Each path below is one point turned by a fixed rotation once a step. After each direction that follows a path, write how fast that rotation turns it, in degrees each step (0 if it stays still).
Each turn is a multiple of 5 degrees from 10 to 175, or 0.
Each row of a path follows its step; steps can be skipped.
Path 1:
step 0: [  1  -2 -26  21  16   6 -19  36 -17   1  14   8 -13   4   7 -13  -3 -20
  19  14   1   0 -21  10  22  20  26  -1  30   3   6  -6 -10   7  17  32
   7 -10  12   4 -17 -29   6 -34  -1   6]
step 2: [  3  18 -40  10 -11   6 -30  13 -30 -24  -4  -7  14   8  26   4 -10 -36
   3 -11   9 -14 -24 -21  15   3   5  19   5  19  -9   4  -1   0   4  23
   7 -25 -26   7   4   4  -5  -6  16   8]
step 4: [ 31  43  -1  -9   5  29 -24  21   3 -26   4  -8   0  10  25   1  -3  13
  25 -22 -15   6 -28   6  -4   8   2   7  -9   1   3 -23  -7 -18   1  26
  14  -9  -1  25   6 -25  -1  -1   9  12]
step 6: [ 11  12 -14 -14 -25  37 -31  22  -7   4   7  17  16  18  18 -23  -1 -14
   1  22 -31 -13 -16  18   2   3  -1   6  -9  29  -4 -23   5  12  23  10
  10  10   3  12  -5  -5  35   2  -3  -7]
step 8: [ -1   5 -22 -15 -10  -2 -22   9  -6  -8   6  -8  15  -4  20   8 -10 -16
  20  -1 -18 -19 -28  16   3 -14  10  12 -14  20  17 -12   2   1  18 -40
  34 -10   6   3 -32 -13  -2   7   8  36]
step 10: [ 22  16  -9 -18   5  -7 -50 -12  30  -9 -26  15   0  -9  19 -31  10 -12
  19  -8 -21   1 -22   0   0 -14   6   1 -10  -9  -2   4 -13  -7  36  -1
  12  17 -18  -1 -20   5  -6  -1   2  15]
step 12: [ 24  17   5 -10   8   0  -7   2  18  27  -7   4  -7   7  24 -25   1   3
 -18   7 -13 -12 -24  32  15  14   6   1  38   9 -10   0   4  -8  36  -9
  22 -13   0  -1  -9  16  12  -9  24  33]
step 14: [ 13 -24 -33  -3  18 -10 -14   4  10  -2  -5 -10   6 -34  30 -14  10 -25
 -18   0   1  15 -10  17  39  22  15  16   4   5 -27 -14  -7   6  16  -3
  23  -4   3   5  -4 -12   9  19   2  25]
step 15: [ 22   8 -33 -12   8  26 -34 -19 -12 -10  -7  -3   0 -14  29 -36 -16 -17
  13 -10   2  -1   1  -9 -23  12   7  -4  -4  10  -5   0 -21 -19  26  -6
   6 -18  20  17 -19 -19  -1 -28  -9  -1]
Directions:
[  2   0   1   0  -7   1  -1   8   0  -5   7  -4   4   4  -4  10  -8  -6
   5  -7   5  -2 -12  -1  -2  -3  -4  -2   2   5   0  -6   4  -3  -6  11
  -3   7  -1   1  -1   0   5   1   0  -9]	20
[-10  -8  -5   6   4  -1   5   9  -1   9   2   1   3  -3  -3   3   0  -3
   3   6  -7  -2  -4   0   1  -1   3   1  -6  -3   7  -1   1  11   2   0
  12   6   1  -3   0  -8   1   6  -9  -3]	135
[  3   2   8  -2   3 -10  -2   4   2   8   5   4  -2  -2  -5   0   3  -7
   7  -4   5   2   2   2   1   0  10   3  -4   4  -9   1  -5   2   1  -2
  11  -3   4  -2   2  10  -2  -5   7  -9]	155
[ -7   5   3  -2  -6   0   5  -2  -5   4   2   0   4   5  -1   0  -4   2
 -13  -1   3 -12  -1   3   5   2  -1  -4  -2   9   7   7  -1   3   6   5
   6  -4 -11  -4   1   9   2  -4   0   0]	70
[ -4   2   2   8   8  -2  -5   7  -1  -3   0  -2  -4   3   3   4  14  -3
  -8   2   2   7   2   6   0 -16  -3  -3  -5   1  -2  -3   6  -2  -1  -1
   0  -2  -9   1  -2   2   8  -4  -1   1]	90
Path 2:
step 1: [ -7  -5 -12 -39  -5  13  14 -17  15  -7  20  -2 -22  13   1   6   4 -12
  -2 -15 -15  -3 -42 -10 -14 -10  -2  14 -13  -3 -17  20   4 -34   7  15
   2 -24 -15 -11  10 -43  21   0  -5  -7]
step 3: [ -1 -18 -26 -24 -19 -19   8  -2  24 -15   4  -2 -11  16  32 -29  14  -1
  18  20  16  16   8 -15 -17  14  13 -12  11  -5 -11 -11   6  25  -1   9
  25  -8 -22  14  -6  23  14  26  26  11]
step 4: [-19 -17   5   6  -1  -8  -1   1  -9   3 -10   0 -14  -9  -9 -10 -29 -25
   4 -21  35  -5 -30  -8  -2  29  -1 -21 -16  -7  16 -21   4  17 -10  -5
 -29 -24 -28  -2  36  -8   4   8  11  25]
step 6: [ 34 -40 -27  -1  21   5  -6 -17   1   0 -19  14  19  27  -7  10   1  11
   0  -9  -5 -14   4 -15  12  27   9  10   6   3 -10  -3  28  30 -20   5
   2  32  -7  -2  26  -8   2  -4 -10 -24]
step 9: [  9  -4  19   6  10 -11  15  31   8 -15  -8 -11  -6  36  -2 -35   2  -1
  14  15  -4 -16  -3 -17  18   4   8   6  24 -15  -6 -39 -44 -12 -17  -7
   9   8  22  13   6  -9   8   6   2 -21]
step 11: [ -8  24  14  -4 -20  13 -31 -24  21 -14  15  -2   8   9   1  10   4   9
   1   5 -20   2  -2  19  17 -18   8  43  18  29  14 -25  12  13   0 -35
  11 -22   7  12   3 -21 -10  13  -8  -2]
step 12: [ -8 -15  10  25 -29  -4  22   7 -13 -17  -3  39  29   2  -7  27  -4  12
  -1  15  14  11 -19  -8   3  12  -2   4  36  11 -25  -1  13  -5  22 -14
  -7  15  25   6   6  10 -24  23 -11 -12]
step 13: [-12  20   0  -8  14 -31 -22  -5  -6  -1   9  19  26 -31  15 -19 -15   5
 -20  16  36  13  10 -26  13 -13 -32  10  31  -6  23   8 -12 -14  10   0
  15   4 -18  -5 -15   2  -6   3   4  -9]
step 15: [-28 -16 -16   4  19 -15  16  23 -16 -23   6  -8 -18 -20  -1  22  13  20
 -14  17 -20   1  19   7  16 -20 -19   2  -3 -12 -24 -13 -16  -1 -11 -12
 -19  19  -4  22 -22 -27   3  -9 -34   1]
Directions:
[ -2   1  -7  -6  -2   7  -3   8   6   3  -6   2   1   2   5   6   4 -12
   4   6   4  -3   3  -5  -6  13   0   1  -9  -4   0  -1   3   4  -9   4
   0  -8   1   0   1  -3  -2  -6   1  -3]	20
[-10   4  -1   1   4   0  -1   3  -5   1   9   6  -5  10  -7  -9   9  -1
  -5  -3  -2  -1   0  -6   0  -4  -3   4  -5 -10  -7   2   4  -6  -4  10
   4   6  -3   4  -5   1  -2  -5   2   0]	55
[  3   2   1 -11  -6   4   4 -13  -1   6   5   6   3   4   1   1  -2   2
   0   6  11  -3   1   4  -5   5  -3   7   5   1   1   2   1  -3   1   9
  -8   6   7   1  -8   2   3   6  -2   0]	70
[  3   5  -6  -5   3   6   4  -6  -1  -1  -1   3  -3  -1   6   9   6   3
  -4  -9  -3   0   2   8   7  -2   5   5  -5   0  -7   4  -4   8  -7  -3
   5   8   1   1   1 -15   5  -2   0  -1]	80
[ -2  -6 -10  -2  -6  -1  -1   4  -8  -8  -1  -2  -2   2   0   2   2   2
  -2   1   9  -6 -17   0   3   2   5   0   2   0  -7  -1 -10  -7  -1  -3
  -8   2  -2  -3   2   2   0  -7  -7   0]	130
[  4   3  -1   7   8   2  -6  -7 -14  -4  -8   8  -3   0  -1   5  -6  -3
   4   0   0  -2  -1  -6  -6   1   7  -5   1  -6   4  -1   9   1   4  -3
  -5   3  -1   9  -4  -3   3  -3  -2   2]	170
Path 3:
step 0: [-24  13 -46  -5  13  14   7  17  -5  14  17   2   7 -27  14 -13  -7  -5
  16  -7  -3  22   5 -54   2  17  -8  -5  12  10 -35 -12 -23  15  18 -16
 -13 -25 -19  13  12   4   6  14  -5 -12]
step 1: [ 10   8 -16  -3 -41  -3   4 -35  13  28  12  33 -15   3  16 -42  -8  10
  29  -8   2 -14   1  -5  11  -8 -29   4 -20  -8 -18  11   4   8  19 -24
  20  -6 -11  -9  21 -10 -19  10  23  -1]
step 3: [ 15 -13  -4 -50 -11   3 -34   9   1  13  -4 -18 -34  14   5 -11   2  11
  24   5  17 -31 -15 -13  10  -1  -2 -15  29 -18  17  25  -4  30  29 -17
  12   4  -5   1  16 -11  -1   8 -12 -21]
step 6: [ -3  -8  -1 -13  -1   1   8  -2  29 -19  13 -19 -14  20 -16 -16 -39  -8
  45  -6  24  27 -22 -15  28 -13  -9   6 -40   8  18  -2  13  -1 -21  11
  -1   3 -31 -13  -2  -4  14  15  13   2]
step 7: [  6 -29  -1   9  -8   9 -14  15  -2   9  20   2 -18  15  -1 -21 -24  15
   4 -49  13  -4  19   5 -15   9  -6 -11  -1   4  -6  -7  13 -22 -19  32
 -28  35  20 -46  11  -2   7   1 -11  -5]
step 8: [-14 -31 -14 -11  -5  25  10  35  21  20   3 -27 -12  25  15  12  -4  -9
  -6  -5   7   2  -3  -2  11  15  46   7  -3  10  -5   7  39   4   2  12
   9  39 -26  14  -6 -13   2  20  11 -14]
step 10: [  4  35   4   0   5 -16  14   7  16   7   0   9   1  40   3  39 -27  19
 -15 -12   5   8  11 -20   2  -2  38 -10 -10  16 -45  20   6  27  -8  18
   9  19  23   9  -8  -8  -6  -3  -1  15]
step 13: [  9 -13 -32 -10   9  15 -14  22 -15   0  11  -2  13 -13  20   3  -9   3
 -26  -1 -27 -27  14   8  16 -13  -2  23 -36  36   4  17 -18   0 -15  -4
  20  22  27  18 -13   2 -12   9   6 -41]
step 14: [ -1  -2  -9 -17  48  25 -15 -20  -9 -12  -8  18  27 -29   8   1 -22   1
   6 -19   5 -10  19 -26  24   9   1  25  20  25   0  15   8  -3   6  -4
  21 -11 -27  15  17 -36  -1   3 -18   7]
Directions:
[ -2   0   1  -2  -4   2   6  -2   1   3  -3  -6   1 -13   5  -6 -10  -9
  -1   3   4   1  -6  -1   3  -7   7  -5   8   5   5   3   1   6   1   1
   7   2  -1   4   4   9   8   5  -5  -4]	135
[ -5  -8  -3  -1  -7  -3  -2 -12   1  -2   4   3   1   0  -1   1   3  -6
  -3   9  -5   0   4  -8   0   0   2  -5   1  -5   3  -8  -8   4  12   1
  -6   2   2  -4  -1   0   8  -2   9   4]	10
[  1 -14   3  -3  -3   0   3   3  -9   7  -2 -14  -1   1  -4  -2   4   7
  -7  -1  -4   3   5   0   1  -4   5  -3   4  -2   5   6  -2  -2  -1  -1
 -11  -6  -2   0  -1  -1  -9   6   0  -5]	80
[ -4  -4   2  -8   6   5  -3   1   6  -7  -7   3  -5   3   1  12   4  -4
  -3   1  -4 -10   2  -1   2  -2   4  -1   9   5   2  -1   1 -10   0  -8
  -1   6   1   3  10   1  -3  -3   1  -7]	70
[ -7   1  -1  -3  -9   5   4  -1   1   8  -6   5  -2  -1  -2  -7   3  -1
  -5   5   4  -8   4   2  -4   9   4  -1  -2  -2  -6 -10   7 -12   2   5
   5  -7  -6   2  -5   2  -2   2  -2  -2]	100
Path 4:
step 1: [ 26  -9  -5  22  27  -3  29  13   0 -34  21   9 -33 -13  18   6 -15   4
   5  18  -9   6   4  -6  -8  -2  18  -2  15  19   4  -7 -25  39   4  27
  -5  -8  -9   3  17  23  24 -25  25   9]
step 2: [-16  12   4   3  20 -21 -12   0 -19   5 -14 -18  22  -8  16 -13  55   4
 -22   5  -7  18 -37   5  -6  -1   8   2 -18   7  10  -3 -20   4 -32  10
  21  27   6   0 -36   1  14 -21   9 -11]
step 3: [ 32  -6  13  22  -9  18   3 -26  -8  -3  22  25 -13 -27 -20 -27   7  17
 -14   2  29   2  12  -4  22   1   2   5  12  22  -6  -4  12 -37  -4   9
  18   6 -10  25  24   3  12 -42   8  -9]
step 7: [-19 -24  17   4   2  -1 -14  11   1   7   7 -39  34 -22  33  -6  11  -3
  13   9   1  17 -12  15  -3   1  12  33 -12 -24   4 -19  23  29 -39  -2
 -24  16 -10   2   7   0  12 -21 -14  11]
step 8: [ 16  15   6  20  23  17  41 -11   5  12  -8   5 -20  10  19   6  22   3
   3  20   1 -28  40   1   4  -9   5  17 -24   5  -3   0   3 -20  15  18
 -11   2 -28   3   5  22  26 -39  21  -2]
step 10: [-18  23   8  40   0 -10  -3 -10  -1  24 -22 -10  12 -34   6  -9   6  18
  -4  21  21  25  10 -15  40   7  36   0   9   4  17  -6 -18 -11 -24  -2
   0 -14   0  18  16  -3   3 -32  18  12]
step 11: [ 52  17 -31  37   9   2   5   3   6 -15 -12  22  -6  -1 -29  12  29 -18
  -4 -19   5 -10 -12  15 -24   9 -16  14   5  -1  12  12  -3  14  -5   7
  12  14  11  15  18  33  10 -27   2  -5]
step 13: [ 17  38   2  -6 -22  20 -14   8 -18  36  -1  -8   7  -7  -2   2  21  -6
  -3 -14  28 -14  23  -9   6  -7 -16  18 -12  23  35 -19  -2 -25  15 -22
  10   6  -4 -12  -4  17  27 -33   1  20]
step 15: [-27  32   2  -2  26 -14  21   2  -8   8 -24  -5  13 -12  20  21  -9   4
   3  25  -4  -5  18 -28  27   5 -18  30 -28 -35   5 -24 -14  -2   1  -3
 -28  -2  -9  18 -14   6  21 -18 -10  10]
Directions:
[ 15  -2   2  -2   3  -3  -2   7   9   0   4   6   1   5   7   5   0  -9
   0  -3  -3  -2  -3   3   6   3  -2 -10   7   6   2   1   6  -8   6   2
   0  -4  -5   7   3   5   1  -4  -1   0]	140
[ 7 -1  0  7  3  6 -2 -7 -4 11 -5 -9  2  0  3  9  6 -2 -4 -4 -1 -2  2  4
  1 -3  2  2  5  6  2 -7  1 -4 -2  7 -8  1  8 -5 -7 -1 -8  5  7 -4]	130
[  6  -3   3 -11   3  -2  -4  -5   3   3  -1  13  -4  -5   1  -6   8   3
  -3   8  -1  -3  -5  -9   3  -2   0   6  -4  -3   4  -5  -2  -7   0   4
   2  -5   3  -2  -9  -1  -3   7  -7  -1]	110
[ -6  10   3  -3   3   0   0  -7   7   4  -2  -3   0  -4   1  -5 -11  -4
  -4  -7   9  -8   1   1  13   3  -7   2  -1  -3  -5   8  -1  -4   2   9
   3  -3  -1  -2   1   0  -2   3   4  -3]	70
[-7  0 -2  4  6  5 -4 -4 -8 -1  4  5  1  9  5 -2 -4 -2 -2 -4 -9  1  2 -5
  5  5 -9  1 -1  9 -4 -2 -7 -7 -2 -7  3  8  0  7 -7 -6 -2 -2 -5 -7]	110
[  2  -1 -14   2  -5  -2   1   2  -1   6  11   6  -3  -4   2  -6  -3   0
  -4   0  -3 -10   9   9  -6   1  -2   5   4   1  -1  -3  -4   7   2  -1
   5 -10   4   1  -3   7   3   1   3  -5]	145
[ -2  -1  -3  10   0 -10  -2  -5   4 -14 -10   5  -1  -4   3  -3   5   5
  -2   1   4  -2  -1   5  -1  11   9  -5  -1  10   1   0  -6  -2   1   5
   5   1   2   0  -1  -2  -2  -2   4  -4]	45
Path 5:
step 4: [-36  14  38  14   7   5  11 -16   8   9  -9 -17 -17 -20  23 -26  -2 -11
  27   1 -16  29 -16   1  -3  18  -4  23 -10   1 -21  12  -3   3   0 -12
  -3  25  -1 -17   7  37 -30   1  15  11]
step 5: [ -2  44  20  -6   2  20 -13  26   9  -9  -2  -4  -2  15   8 -24  11  -9
 -12   0  14  42  -1  -2   2  26   0   7 -31   8   6  15   7   9  26 -17
 -13  15 -29  -9   2  35 -11 -15 -12  18]
step 9: [ -9 -12  10   4   6   2  -4  -3   6  -1   5 -23   7   0  10   0 -20  -9
 -45  25  18   3   2   0  13  42 -13   9 -14  -4 -14 -25  35  -1  17 -33
   1  16   9  -9 -13  39  11  23  12  -5]
step 10: [-14  -5  27  -1  14  10  -7  -6   1 -16  -3  -2 -26 -13  -3 -15 -27  -4
 -22   1  25   7  19   1  -7  12  10 -15 -23 -11 -22   3  33  -2 -12 -29
  13  43  -4  28 -39  -1   1 -23   5  -3]
step 11: [ -9   0  13  -4  37  16 -11   4  -6  21  -7  -5   0 -21 -19 -29   0 -19
  -6  27   6   6  12 -30 -11  18 -23 -14   2 -36  -1 -26   5 -18  21   7
  19  38  -7  20  -1   4 -11 -25   5  10]
step 12: [  2 -14   0  14   1  -7 -11   6 -24  34  -2 -24   6   5   6 -31  -3 -12
 -11  33   6   0 -23 -14   3  19  -4  13 -15 -16 -23  -9  16 -28  19 -24
   9 -11 -23  18 -29  20 -33  -6  20  -3]
step 13: [-11  -2  40  14 -10  17   8   8  10  13   8 -20 -35 -13  24 -35  -7  -3
 -15 -17  21   8   2 -12   9  -2 -28  16 -16 -23 -36   4 -15 -23   2 -23
   7  -2 -19   4 -26   6   4 -13   5 -13]
step 14: [-30  11   8   9  10  22 -12  13   8  -2  12  -5 -25  11  15 -18 -11 -14
  -1  10  11  25   8  -8  11   5 -16  -9 -16 -46  29 -20   9 -20  37 -14
  12  -5 -26  -8 -17 -10  11 -17 -27   6]
step 15: [ 11 -17  32   2   2  12  -6 -21 -25 -11   0  -6 -13  18   1  -8   2  -3
   2  24  16   3 -10 -21   4  19  10   9   3 -54  10  15  25 -14  13 -13
  41 -15 -29 -17 -11 -14 -20   8   6   4]
Directions:
[  6   3   1   9   0   1  -3   6  -4  -5   4  -1  10  -6   9   0   0  -2
  -3 -10   2   4  12   1  -2  -2   2   3  -8   0  -2  -2   5 -10  -3   2
 -10  -1  -1  -6  -4   4   6   5   0   1]	90
[ 4 -1  8  5  5 -1  2 -2 -7  5 -8  5  3  8  2  0  6 -4  5  1 -1 -8 -1  3
 -6 -2  2 -3  8 -1 -1 -2  7 -9  4 12 -2  2  3  0  0 -3 -7 -5 10  2]	85
[ -3  -5 -10   3  -1   6   2  -3   3  -4  -3  -1  -6   2   2   3   2   2
   8   5   0  -1   1  -2   3   0   2   6  -3  -1  -8  -3   9   3 -11  -1
  -1  -3   0  -5 -10   0 -13   8   5   6]	130
